Rows are one point carried round by a steady rotation, each followed by how many steps it has turned.
The counts run from 0 to 189.
[ -4   5   3  -7 -19  13  -3  36   4  33 -19  20 -14 -10 -50  -9  22 -23
 -38  -4  16  -9  -8  37 -11   4  18  -2  -6 -11  38  12  16  -6  23 -31
   5   2] : 67
[-20 -11  47  -4 -17   8   6  -4 -25  43  35  14 -18 -14  -9 -19  14 -33
 -30 -18  -8  20  40  17  -6 -21  18  14  41  18 -38   4  26   4  -2 -12
 -20  17] : 109
[  2  35 -19  -2 -28   0  -5 -34  10  41  15  -7  26   9 -35 -37  52  -5
  -8  24 -15  29  19  13  -7  20  -4 -22  20 -14   7  -4 -15 -13   1  -5
  10 -10] : 42
[  8  -8 -11 -44 -15  -6 -16  -5  12  -6 -14  20 -33   1  -5  31  39 -44
 -12  13 -14   0 -13   2 -16 -31   7 -15  17  -6 -26  -9  21  17  36   1
   5  16] : 1
[ -3 -29  -9  -2 -11  -5  23   5 -10  26  45 -11 -12 -42   7  14  14 -18
  15  -2 -34  -1  19  -3  44 -26  -6 -18  18 -11 -45 -10  12  -3 -39  -2
   6  -1] : 5
[ -8  -6 -16  25   2  27  -3   5   9  22  -8 -27  18   9   3  -3 -24  46
 -12   5   3  50  33  20  43  -1   3   3 -30  25 -11 -20  13 -23 -19   6
 -14  18] : 181
[ 21 -11   5   7 -22  16 -14  38  -1  26 -32  18 -11 -11 -17   6 -18 -33
 -11  22  28  -7 -10  14  24 -13   0   1 -41  31  37  14  47   4  -6  12
  27  -2] : 177
[  9  31  21  -3  10   3 -19 -24 -12  -5  10 -22   1  27  22 -40  -8  20
  -5  -5   8  25  19   1   1   2   1  21   1  43 -11  23  14 -37 -51  41
   9  -3] : 79
[  7  22  23  11 -21  22  18 -23 -19   1 -10  31 -25   7   1  -7 -14  20
   4   0  15  41  22  -5  32 -29  -2  25 -32 -16  -6  22  -4  -4  38  -1
  -4  17] : 139
[  0  29  -3   7  23  -9   8   0   1  30   2 -27   2  -7  -9 -20 -21  43
  -1  -7  14  26  42  19  28  -2  -7  27 -32  40  -6   8   2 -30 -16  13
   4   5] : 182
[ -9  32 -28  19   7 -16  16 -31  -8 -17 -40  -3   7  24  10  26  -4  26
   4  16  17  31 -14   5 -16   3   8 -20 -30  -9  -6 -39   9 -31  30   8
 -33  33] : 164
[-12 -10 -34   7  -5  17  -9   3   7  27 -15   0  36   1 -10  14  22 -26
 -18   0   4   6  -5  27  -9  21   9 -50   7 -40   7 -57  36  -3  12 -12
 -30   8] : 172
[ -4  -6  35 -27   0  -7 -44 -18   1 -45 -12  27 -13  16  29  29  14 -26
 -18 -17  24 -16 -14  -7 -32 -12  -5  -1  15  35  -2  -2  36   1  21  24
  16 -11] : 104
[ 20  14  33 -17 -38  -3   2  26 -31  11  -6   8 -22 -13 -14 -19  10 -51
 -13  13   5 -22 -15  11 -39  -5  11  20  21  18  10  15  25  -3 -25   4
   4  -6] : 88
[ -2  14 -10 -20  -3  -7   4  16  -5  16  30 -29  -1  -4   9 -26  14 -21
   2 -20 -20 -13  13   8 -17  22  14  -6  59   4 -45 -15  18   2 -57  13
  -8  -3] : 86
[  4  -5  23  23 -45  37  -2 -32   7  24  17   4  17  -7   4 -20  18 -49
   4  20   0   8   9 -32 -15 -37   5   3  31  -4  -8 -26   1  22   9  25
 -10  -4] : 130
[-33   8 -37  -6  19 -22   3   1   2 -36 -20  11   7  22  19  15  10   6
 -12 -22   5 -17  -7  17 -15  41  13 -23  19   3 -12 -25  46 -34  -8  -1
 -14  -3] : 61
[  0  23 -36 -14   8 -17   5 -46  30 -22 -15 -29  17  13 -13   8  36  26
   0  -9  -7  14   8   3 -39   6  -2 -17 -38  -9   0 -11 -18 -19  -5  17
   1   7] : 187
[  1  21 -17 -17  11 -13   3  16  14  23   8  35 -12  -4  10  21  17 -48
   4   9 -12 -37   0  -2  27   1 -33  -1  45  17  -6 -14   4   8  11  21
  17 -23] : 22
[-18  15  22   7   5 -46  -6  11 -16 -30  13  -3 -32 -17   3  38  -9  30
  17 -12   7 -32 -35 -13  10 -17 -13  15 -12   6  11  18 -29  -9   3 -17
  19 -17] : 119
[-15   2  32  30  -6   6   9  37 -14  25  22 -26  13 -46 -29 -14 -27  35
   8 -24   7  -6  37  15   6 -11  24  30   2  -9   3   5 -17  14 -35 -12
 -23  16] : 93
[-14 -32  10   0  -3   1  28 -23 -19  21   4 -12   4 -41 -28   9  30 -17
 -36  -7 -34   1   2   7 -28 -38  -1 -13  -9  -2 -21 -20  13 -17  25 -15
 -25  32] : 3
[ 23  -2  10 -29 -38 -10  -5  48  -8  -4 -11   2 -27 -31 -34  -1  20 -41
  -4   1   7 -34 -21  12 -41  -8  17  12   0 -16  15  18  -1  22  -3 -14
  14   6] : 89
[  6  20 -49 -29  -7 -15  -5 -35  24  -7  -3 -30  10  25   5   1  25  25
   1 -11 -16  34  24  11 -14  37   8 -27  -1 -25 -34 -18  -5 -15 -31  17
  -2  16] : 188
[  1 -29  22  16 -48  13  18 -17  -9  -4  18 -21   2 -38 -31  -7  18  19
   2 -11 -18  15   1 -16 -11 -37  28  12 -32 -27  10   2 -19  10 -20  -7
 -13   2] : 114
[-21  32  50  18   9 -26   1  12 -35 -18  -3   5 -34  -8   6  19 -30  29
   7 -17   4 -12  -4   0  13 -33 -13  18 -19  24  -3  27 -17 -26   9 -29
   6   4] : 118
[ 18  19 -24 -30  14 -27 -15  10   8 -26 -19   3 -37  25  27  23 -19  23
  13   1   8   1  -8  13  32   9 -17  23 -16  28 -16  17  26 -26 -13  32
  43   1] : 184
[-20  48  24  33   5 -11  19 -22 -14   3  29 -25  21 -23   1   8  -8  47
  24 -11   4  10  19  -5  15  -9 -27  13 -16  -6 -16 -10 -43 -28 -21 -18
 -17  21] : 12
[ -8  19  45  27 -23   2  -5  19 -32   3  17  -4 -46  -8  15  12 -47  22
   8  -3   5  32   1  -8  37 -12   7  14  12   7 -22  12  -6 -12  -8 -28
   6  22] : 117
[ 33  14  -5  -6 -12   8   0   2  -6  49  28   3 -24 -30 -24 -26  24 -34
  18  36  -3  -5  12   0  34 -28 -11  -9   4  16  15  13 -15   9  -5  30
  12 -32] : 153
[  7 -29 -36  20  -3  18  -7  11  42   2 -16 -36  15  -7  -4  21 -16  39
   7   3   5  39  14  12  42  -3  25 -18 -30  -9  -5 -36  16  -4 -17  -2
   2  24] : 180
[ -5  30   3   5   2 -13  29  -5  -1 -11  -9  30 -37   4 -13  18 -15  42
   9 -14  18  22   6   7  28 -26  -5  29 -30 -26   6  30 -25 -21  34 -26
   3   9] : 140
[-45 -12   2  22  25 -18   1 -22 -13 -32 -11  17 -11   2  40  35 -19  30
  10 -32  14   0 -22  -9  29 -13  -8 -18 -22 -15  -7 -15  22 -27   5 -14
  -7 -16] : 142
[ 27  11 -40   9 -17  -4  14 -18  19 -23  -8 -15  26  23  13  -9   5  28
  34   4   5   4   7 -18  11  20  18  13 -11 -13   0  -9  -2  -7 -45  62
   0 -22] : 56
[ 16  -9 -10  23 -22   6  -3  24  15  18 -27  16 -43   1  -5   9  -5 -39
  -7  57 -10  26 -21  -3  24 -29  10 -20  -7  13   7 -14   6  -5  30 -10
  -7  16] : 155
[ -8  11 -28 -18  20 -21  12  -1  -6  16  34 -33  17 -14 -22 -21  33   7
  -7 -26 -14 -21  20  27 -46  24  24 -10  38  -3 -20 -17  -7  -2 -34   1
 -24  -1] : 85
[  3 -21 -13  15 -22 -15  11   7  -8 -36 -35  32 -13  -3  21  37  -7   3
  18   4 -12 -23 -19  -9  49 -22 -12   4 -40  -1  -2   4  25  -6  -1  16
  18 -10] : 31
[-21  14  31  17   2  16 -34 -23  24  -7  15 -26  28  17  24  11 -20  46
  -5 -30  25  37  44  -3  -9  -4   8  16  13  -2 -17 -19  -5  -6   3  11
 -20  16] : 100
